The rows of M fall into 4 groups, and each row is roughly a mix of its group's hidden directions.
M:
-14, 1, -5, 38, 32, -16, 15, -16, 9, 16
9, 3, 6, 19, -11, -12, 49, 3, -21, -8
-18, -2, -6, -14, -11, 32, 32, -27, 14, -1
-22, 1, 34, -8, -9, 3, -20, 0, 18, 33
-32, 8, 11, -29, 33, 18, 10, 3, 6, -6
8, -14, -5, -23, -35, -13, 31, -9, -2, 20
5, -9, -31, 6, -2, 7, -3, -40, 9, -28
-5, -26, -4, 18, -14, -17, -36, 12, 0, -27
-1, -11, -44, 11, -8, -9, -27, 3, -21, -13
1, 12, -31, 6, -6, 2, -7, 41, 26, 9
-1, 30, -3, -29, 28, 26, 9, 10, -11, -10
5, 2, -1, -24, -10, -15, -28, 3, 16, 41
-3, -30, -26, 5, -32, -15, -5, 14, -23, 8
-18, 6, 1, -14, -5, 33, 36, -17, 18, -8
41, -5, 11, -8, -6, -26, 19, 2, 15, 23
12, -22, -45, -2, -14, -4, -10, 19, 9, 16
-14, 26, -24, -30, 17, 7, 0, 19, -20, 16
-17, -33, 10, -34, -8, 11, -7, 11, 26, 4
-14, -7, 3, 21, 9, -4, -39, -2, -2, -36
-25, 16, -10, -37, -4, -9, -16, 13, 0, 29
-15, -1, 18, -17, -3, -6, 41, -2, -34, 1
-10, 15, -4, -18, 1, 23, 30, -17, -10, 34
-25, -7, -25, -43, -5, -19, -2, 9, 3, -6
10, -4, -34, 10, 31, -20, -3, 9, 14, 25
-21, 14, -14, 4, 6, 15, -1, 35, 1, -37
1, -17, -27, 4, -11, 9, -1, -41, 11, -24
-2, 0, -13, 24, 22, 24, 18, 13, -36, 6
-20, -13, 11, 4, -1, 17, -12, -50, 3, -6
20, 5, -7, -27, -25, -26, -8, 3, 12, 30
-12, 24, 22, 20, 0, 18, -5, 3, 27, -30
5, 3, -39, -3, -2, 15, 21, -13, 15, -33
5, 9, -6, 32, 35, 5, -20, -23, 19, 1
-40, 20, 2, -3, 12, 35, 7, 3, -6, -14
-18, 11, 2, -3, 0, 19, 18, 33, 18, -34
-12, 11, -36, 10, 25, -18, -3, 19, 9, 24
12, -32, -10, -4, -36, -9, 15, 10, 23, -11
-26, 4, 32, 13, 16, 15, -5, -1, 8, 34
-9, -2, 8, -36, -11, -12, -1, -5, -9, 43
-4, -5, 25, -7, -9, -20, 26, 20, -8, 36
-21, -1, -19, 26, 37, -13, 21, -8, -2, 8
9, 22, 44, -1, 5, 7, 13, 8, 18, -22
-9, -16, -2, 0, -23, 3, 10, 35, 22, -31
28, 8, -25, 3, 16, -6, 1, -41, 5, -12
-28, -15, -30, -13, -27, -6, 0, 7, -26, 10
-18, 14, -27, 5, 2, -10, 5, 41, 24, 2
16, 37, 1, 21, 10, -23, -7, 3, -19, 23
0, -24, 13, 18, -3, -20, -43, -17, -6, -6
-25, 8, -31, 15, 29, -15, -8, -8, -8, 23
7, 28, -22, -9, 22, 15, 17, -30, -12, 15
2, 4, -17, -5, -5, 10, 22, -23, -21, -42
2, -25, -8, -19, -42, 10, -4, -6, -25, 0
4, 26, -18, 15, 33, -7, -7, 19, 21, 22
2, -37, 17, -8, -8, -11, 17, -23, -4, -30
14, 21, -29, -38, -12, -20, -9, 5, 3, -11
7, -12, -12, -39, -32, -9, 4, -14, 8, 20
-23, 3, -8, -36, 0, 20, -4, 25, -24, 12
-28, 27, -4, -3, -3, -8, 14, 41, 12, -3
-8, 17, -41, -6, 9, 25, 16, -23, -8, -10
8, -16, 27, -17, -27, 32, -9, 13, -11, -15
-30, -6, 4, -49, 2, 2, -2, 7, 11, -12
7, -23, 0, 28, -33, -24, -14, -6, 5, 18
-18, -8, -28, -17, -21, -17, 14, 35, -5, 7
-6, -7, 22, 36, 15, -13, 5, -24, 27, 8
-18, 32, 10, -11, 40, 10, 5, -4, 12, 13
1, 31, -6, -25, 35, 18, 13, 3, -3, -17
4, -17, 0, 26, -4, 4, -18, 11, 36, 30
-19, -10, 0, 43, 20, -12, 9, -10, 1, 26
-17, -14, -10, 9, 16, 32, -33, -15, 18, -9
-23, -16, -31, 20, 27, -21, -2, -17, 4, -1
2, -3, -9, -42, -24, 14, -9, 22, -18, -12
3, -36, -5, 3, -26, 7, 11, 2, 34, 17
2, -31, -6, 19, -12, 15, -8, 5, 41, 11
9, -12, 3, 5, -18, -12, -3, 8, 23, 48
-2, -37, -16, 13, 16, -15, -2, -36, -2, -10
25, 4, 35, -29, -4, -3, 18, 4, -21, 13
-1, -32, 2, -18, 1, -32, 32, 6, -2, -14
-12, 24, 24, 2, 20, 9, 6, 33, 12, -24
-31, 32, 27, -8, -16, 10, 8, 14, -13, -10
-27, -12, -10, -13, 10, 33, -9, -30, -10, -16
-22, -7, -15, -16, 9, 29, -27, -32, -2, 0
0, 5, 23, 27, 7, -12, 38, 22, -17, -2
5, -15, -33, -20, -17, -11, 2, 20, -18, 28
-20, 34, 12, 2, 31, 17, 0, 21, -4, -18
11, 21, 40, 1, -15, 30, -8, -8, 3, -17
15, 10, -17, -41, -19, -15, -22, -12, 5, 11
22, 14, 5, 38, 6, -14, 12, 25, 4, -21
-35, -18, -18, -1, -31, 5, -5, -13, -21, -13
-10, -26, -10, 9, -2, 29, 13, -13, 10, -37
-11, 27, 25, 5, 26, 3, -5, 34, 0, -15
16, -1, 12, 21, -9, -17, 39, 25, -2, -17
-35, 1, -4, -11, 41, 13, 20, 4, -5, -3
-10, -29, 16, -24, -16, 26, 2, 13, -11, -26
-16, -11, 8, -51, -12, -2, 15, -6, -15, 2
-10, 21, 0, -27, 3, -8, -7, -20, -32, 29
-10, -23, -22, -22, -25, 3, -2, 23, -29, -4
-44, 25, 9, -1, 12, -10, 9, -4, -25, 6
20, -3, -4, -5, -10, -4, 11, 40, 35, -12
2, 6, -40, -7, 0, 19, 18, -36, -1, -6
2, 25, 34, 2, 14, 36, -6, 4, -3, 18
14, 10, -28, -2, 4, -15, -8, 12, -33, 32

Each list below has three rows that fit no group; the rest each fit one group, if only roughly. Name those rows in the order they come.
  K_290: 17, -25, 18, 8, -45, 3, -17, 5, -8, -1
  K_166: 1, -3, -7, 14, 11, -12, -39, -27, -29, 7
  K_618: 10, 34, -15, -15, 4, -10, -7, -23, -34, -12
  K_181: 15, 18, 25, 3, 24, -23, -14, 28, -11, 17
  K_501: 0, 0, 8, 25, -1, -6, -1, 1, 4, 54
  K_434: 2, 27, -16, -34, -2, -9, -6, -27, -26, -4
  K_852: -5, -31, 24, -20, -7, 1, 12, 28, 23, -14
  K_327: -11, 4, -3, -16, 6, 19, -20, -6, -21, 45
  K_418: -13, 10, -39, 28, 16, -12, 2, 17, -1, -19
  K_465: -4, 15, -23, -27, 1, 9, -25, -34, -18, 0
  K_298: -9, 45, -8, -6, 28, 2, -1, -6, -15, -20
  K_814: 13, -5, 3, -15, -40, 30, -18, -5, -20, 3
  K_327 K_418 K_298
  K_993: -21, -35, -6, -9, -15, -15, 14, -23, -26, -8
  K_730: -17, -25, 14, -6, -5, 6, -4, 6, 19, 45
  K_779: -4, 17, 2, -5, 5, -3, -21, -13, -7, 51
  K_341: -41, 20, -30, 12, 4, -3, -1, 20, 10, 0
  K_895: 9, 17, 7, 42, -4, -23, -15, 1, -3, 26
  K_105: 26, 7, 15, 22, -5, -17, -16, 5, -24, 33
  K_367: -26, 13, -18, 32, 12, 9, -27, -22, -5, 1
  K_524: 33, -8, 4, 5, 9, -26, -19, -36, -4, 10
  K_256: -29, -18, 23, -24, -1, 7, 23, -1, -15, 24
  K_898: 30, -3, 28, 14, 16, -27, -12, -20, 17, 2
  K_857: 17, -5, -26, 29, 19, 8, -23, -10, 28, 1
  K_365: 22, 9, -9, -10, 27, -21, 10, 12, -8, 38
  K_919: 17, 0, 20, -13, -11, 25, 31, 8, 23, 22
  K_802: -15, -1, 47, -9, -6, 7, 7, 14, 8, 27
  K_495: 38, -5, 20, -27, -20, 4, 12, 20, -1, 6
  K_895 K_105 K_919
  K_185: -14, 17, -22, -5, 5, 7, -4, 20, -37, 29
  K_405: 16, 25, -15, 17, -7, -17, -13, -19, -6, 37
  K_47: -24, -27, 1, 15, -15, 7, -26, -17, 3, -30
  K_557: 9, 24, -34, -11, 12, 7, 11, 1, -27, 25
  K_372: -14, 3, 23, -26, 10, 2, 43, -2, 5, 17
  K_94: 5, -8, -30, -4, -19, 11, -20, -35, 14, 19
  K_488: 21, -23, 20, 3, -20, -31, -3, 26, 16, 5
  K_546: 32, -11, -27, 12, -6, -30, -24, -8, -11, 0
  K_992: 11, -2, 35, 14, -28, 9, -22, -2, 6, 27
  K_823: -9, 14, -16, -10, 35, -25, 17, -15, 22, -12
  K_145: -39, 7, -22, 5, 4, -15, -6, -8, -27, 22
  K_515: -41, 4, 0, -5, -5, 25, -2, -5, -25, 25
  K_834: -8, -17, 15, -1, -2, 4, 9, -21, -44, -24
  K_32: 7, 28, -7, -2, 38, 8, 27, -6, 9, 20
  K_97: -6, -7, 13, -28, 4, 36, 9, 17, -23, -19
  K_372 K_834 K_32
  K_897: 23, -29, 1, 34, -23, -11, 4, -11, 2, -19
  K_135: -13, -12, -1, 31, -10, -14, -4, -2, -7, 45
  K_579: 8, -10, 10, -32, -17, 1, -5, -6, 15, -43
  K_945: 8, -26, -8, -12, -47, -13, -14, 9, -4, -6
  K_7: 12, 19, 12, 17, 35, -16, -29, -1, -5, -19
  K_460: -33, -6, -9, -2, 14, -21, 7, -24, -33, 9
  K_985: -9, -23, -22, -7, -12, 7, -27, -37, 13, -9
  K_925: -2, -33, -19, -9, -32, 1, -19, -21, 12, -10
  K_463: -44, -13, -8, 10, 16, 1, 5, 9, -17, 28
  K_428: -23, 26, 13, -14, -12, 28, 33, -9, -1, -3
  K_642: 40, 5, 19, 7, 13, 21, -17, -22, -2, 13
  K_471: 16, 32, -34, -3, 28, 5, 4, -4, -17, -6
  K_974: 37, -8, 11, 10, 2, -34, -8, 15, 19, -12
  K_623: -40, -20, -11, 9, -3, -19, 7, -16, -3, -28
  K_985 K_925 K_428
  K_751: 3, -15, 15, -7, 15, 20, 16, -5, 4, -47
  K_245: -7, -8, 8, -14, 0, 2, 40, 0, -15, -39
  K_660: 20, 4, 13, 16, 3, -19, -7, 41, 25, -7
  K_250: 27, 27, -33, 10, 13, -22, 12, -8, 2, -13
  K_689: -24, -17, 20, 7, -26, 17, -27, -22, -11, -7
  K_593: -1, 0, -8, 34, -6, -29, -12, -13, 15, 32
  K_819: -1, 18, 14, -7, 1, -20, 34, 4, -38, 8
  K_474: 3, -20, -9, -25, -30, -1, 15, 31, 20, 9
  K_139: 11, -5, 18, -15, -10, 0, 28, -14, 3, 43
  K_397: 13, 31, 6, 17, 28, 31, 10, 5, -14, 10
  K_547: -10, 5, 24, -32, 14, 36, 4, 10, -3, -17
  K_573: 6, 6, 22, -9, 5, 2, 18, -23, -4, 46
  K_119: -2, -14, 22, -11, -19, -2, -5, 7, 32, 36
  K_215: 3, 11, 35, -10, 6, -5, 17, 18, -4, 39
  K_689 K_474 K_119
  K_797: 14, 33, 24, -20, -22, 23, 13, -9, -6, -12
  K_92: 8, 0, -33, -22, -22, -27, 21, 15, -6, -12
  K_968: 10, 1, 2, 50, 4, -2, -2, 10, 16, 26
  K_174: 14, 11, -5, 1, 41, -20, 14, 23, 17, 14
  K_563: -24, -17, 31, -15, 13, -5, 22, 28, -9, 7
  K_385: -36, -13, 11, -17, 12, 21, 11, -20, -25, -9
  K_19: -32, -15, 29, 10, -1, 5, -35, -11, -7, -4
  K_908: 5, -10, 6, -50, -9, 12, -19, -9, -10, -13
  K_454: -17, -27, 40, 9, -14, -3, -19, -4, 16, -11
  K_352: -3, 9, -23, -8, 3, 10, 3, -26, -29, 37
  K_797 K_92 K_908
  K_216: 28, 16, 5, -22, -8, 31, -2, 13, -16, -25
  K_953: 32, 16, 2, 34, 20, 13, 15, -13, -7, -14
  K_714: 35, 4, 21, -22, -4, -3, 16, 31, 18, 0
  K_95: 29, -14, 26, 12, 1, -33, -19, 6, 15, -8
  K_124: 47, 18, -1, 11, -10, -5, -3, -8, 13, -25
  K_246: -2, -4, 34, -7, -1, -2, 0, -16, -9, 46
  K_456: 15, 3, 8, 28, 9, 17, -17, -15, 33, -25
  K_171: 38, 17, -10, 2, 19, -25, -1, 28, -6, 4
  K_204: 29, 12, 6, 12, 26, -18, -9, 2, 17, -33
  K_525: 4, 2, -10, 25, 0, -7, 20, -18, 5, -46
  K_922: -30, -11, 12, -17, 4, 44, -13, 5, -1, -7
  K_251: 5, -14, -6, 15, 2, -4, -21, -29, 16, -40
  K_798: -24, 10, 18, 4, 38, 29, 13, 3, -7, 10
  K_566: 3, -8, -17, -29, -1, 7, -33, 2, 25, -26
  K_608: 21, -1, -40, 9, -11, -8, -27, -18, -4, -18
  K_525 K_922 K_608
  K_508: 26, 6, 5, -35, -37, -10, 9, -4, 3, 9
  K_683: 2, 2, 47, 8, 15, -3, -12, -28, 11, 8
  K_917: 16, -13, 8, -7, -27, -22, 17, 21, 20, 27
  K_142: 16, -19, -26, 8, -16, -25, -17, 31, -11, -5
  K_227: 35, 31, -9, 2, 32, -12, 11, -1, 7, -9
  K_150: 14, 29, 17, 15, 13, -29, 0, 32, -8, -3
  K_518: -18, -6, 32, 3, 22, 0, 5, -19, 36, -9
  K_183: -24, -36, 14, -3, 3, 26, -1, 15, 20, -16
  K_282: 0, -4, 28, -1, 5, -15, 25, 39, -1, -21
  K_744: 13, 10, -34, 13, 11, -13, -17, 21, -8, -30
  K_442: -32, -5, -29, 27, 25, 14, -8, 6, 7, 7
  K_921: -5, -26, -34, -2, 2, -12, 22, 4, -14, -30
  K_289: -20, -35, 19, 24, 9, -4, 11, -20, 20, -12
  K_621: 7, 10, 28, -19, -16, 15, -3, -17, -37, 14
  K_680: -1, 15, 15, -16, 20, -1, 25, 43, 6, 8
  K_508 K_442 K_680
  K_658: 7, 23, -24, -30, -6, -7, -17, -32, -14, -4
  K_952: 25, 11, -7, 2, 10, -6, 11, -6, 31, -40
  K_972: -23, -5, 11, -12, 15, 40, 5, 20, -25, 5
  K_903: -24, -24, 39, 17, 1, 8, -3, -8, 17, 15
  K_422: 17, 15, 9, 14, 4, 17, -10, 17, 44, -14
  K_769: -51, -3, -20, 16, -1, -9, 2, -4, 0, -18
  K_812: -13, 26, 7, 17, 8, -8, 4, 5, 46, -13
  K_330: 23, -4, -1, -8, -21, -16, 27, 18, 5, -36
  K_578: 0, -27, 27, 20, -14, 0, -32, 25, 4, 1
  K_138: -34, -4, 21, -8, 31, 18, -24, 5, -4, 11
  K_890: 2, -30, 18, -5, -20, -5, 29, 26, 20, -8
  K_333: 19, 7, -27, 2, 3, -3, 14, 18, 20, -39
  K_595: -25, -10, -27, -2, -7, -27, 5, 28, 16, 19
  K_415: -15, 8, -18, -11, -2, 10, 2, 1, -33, 41
  K_325: 14, -47, -10, -21, -15, -15, 13, -1, -11, -3
  K_812 K_578 K_595
  K_409: -20, 14, 20, -27, 22, -5, -27, 8, -13, 23
  K_577: -31, -11, 1, 25, 3, 6, -1, -27, 6, -35
  K_462: 29, -20, 10, -20, -34, 17, -4, -10, -20, 2
  K_301: 22, 19, -8, -8, -16, -23, 30, -4, -23, -21
  K_103: 10, -16, -20, -12, -12, 12, -16, -6, 31, -34
  K_439: 3, 17, 30, -29, 12, 29, 1, 1, 16, -19
  K_708: -23, -13, 9, -6, 30, 19, 17, 13, 21, -26
  K_255: -6, -1, -12, -35, 7, -23, 1, -27, -31, -2
  K_50: -3, 14, -17, 18, 7, 13, 19, -34, -29, -16
  K_84: -15, 13, 18, -6, 6, 2, -8, 24, -28, 38
  K_46: 16, 27, 17, 22, 18, -20, 17, -9, 18, 22
  K_42: -21, 3, -24, 8, 7, 22, -5, -15, -2, -42
  K_691: -5, 14, -7, 0, 4, -2, -24, -21, -9, 47
  K_440: -4, 5, -6, 33, 6, 8, -12, -19, -2, 44
  K_247: 7, 1, -30, 24, 6, 17, -30, -21, 19, -5
  K_708 K_255 K_46
